Each row has a name. Each question is about the rows just above it.

[ 40.2 -38.6 -69.1  43.7] = J594
[ 40.2 -38.6 -84.3  43.7] = J466
[ 40.2 -38.6 -84.3 -27.4] = J25
Count the entries of [ 40.2 -38.6 -84.3]:
3
How many entries does [ 40.2 -38.6 -69.1  43.7] have?
4
How many entries does [ 40.2 -38.6 -84.3] have?
3
Number of entries in [ 40.2 -38.6 -84.3 -27.4]:
4
Number of entries in [ 40.2 -38.6 -69.1]:
3
How many entries does [ 40.2 -38.6] have?
2

[-11.2  -2.9  -8.7 -25.6  -4.0 -28.0  18.1  37.6 -19.1] = J594
[-22.7   7.1   4.3 -28.2 -33.4 -16.9  12.7  21.5 -14.6] = J519
[-11.2  -2.9  -8.7 -25.6  -4.0 -28.0   8.7  32.8 -15.7] = J70
[-50.3   9.5 -17.5 -87.3 -31.1 -56.8  25.2  80.9 -52.5] = J679
[ -6.7 -33.6  28.4   0.1  -8.7  -5.5 -22.9   9.8  11.0] = J972
[-16.7  -4.7   4.6 -22.6 -11.1   0.4  -2.8  17.5 -15.7] = J281
[ -4.2 -50.6  43.5  -1.7 -18.5 -15.5 -37.2  26.9  15.3] = J25
[-11.0 -25.5  15.4   5.7  -2.0 -11.5 -11.2   1.1  15.1] = J837
[ -9.0 -17.3  16.7  -4.3  -9.9   1.0  -9.1   1.7   0.2] = J563
[-26.3   2.2   6.9 -33.7 -28.1  -9.0   7.6  17.1 -16.3] = J466
Number of entries in [ -4.2 -50.6  43.5  -1.7 -18.5 -15.5 -37.2  26.9]:
8
Count the entries of [-16.7  -4.7   4.6 -22.6 -11.1]:
5
Number of entries in [-50.3   9.5 -17.5 -87.3 -31.1 -56.8  25.2  80.9]:
8
Count the entries of [ -9.0 -17.3  16.7  -4.3  -9.9   1.0  -9.1   1.7   0.2]:
9
Number of entries in [-22.7   7.1   4.3 -28.2]:
4
Count the entries of [ -6.7 -33.6  28.4   0.1  -8.7]:
5
Number of entries in [-11.2  -2.9  -8.7 -25.6  -4.0 -28.0  18.1  37.6 -19.1]:
9

[ 21.8  45.8  12.7 -14.8] : J679
[-61.5 -55.1 -69.2 -71.0] : J281
[-41.4  -5.2 -39.3 -47.6] : J594
[ -4.0 -46.2 -60.8 -44.4] : J384
[  6.0 -33.9 -13.0  60.2] : J972
[64.2 64.2 79.1 97.0] : J519
[-25.5 -27.7 -27.5 -66.9] : J563
[-16.3 -64.2 -17.6  22.9] : J466
Number of entries in [64.2 64.2 79.1]:
3
Number of entries in [21.8 45.8]:
2
Count the entries of [-16.3 -64.2]:
2
Number of entries in [-41.4]:
1

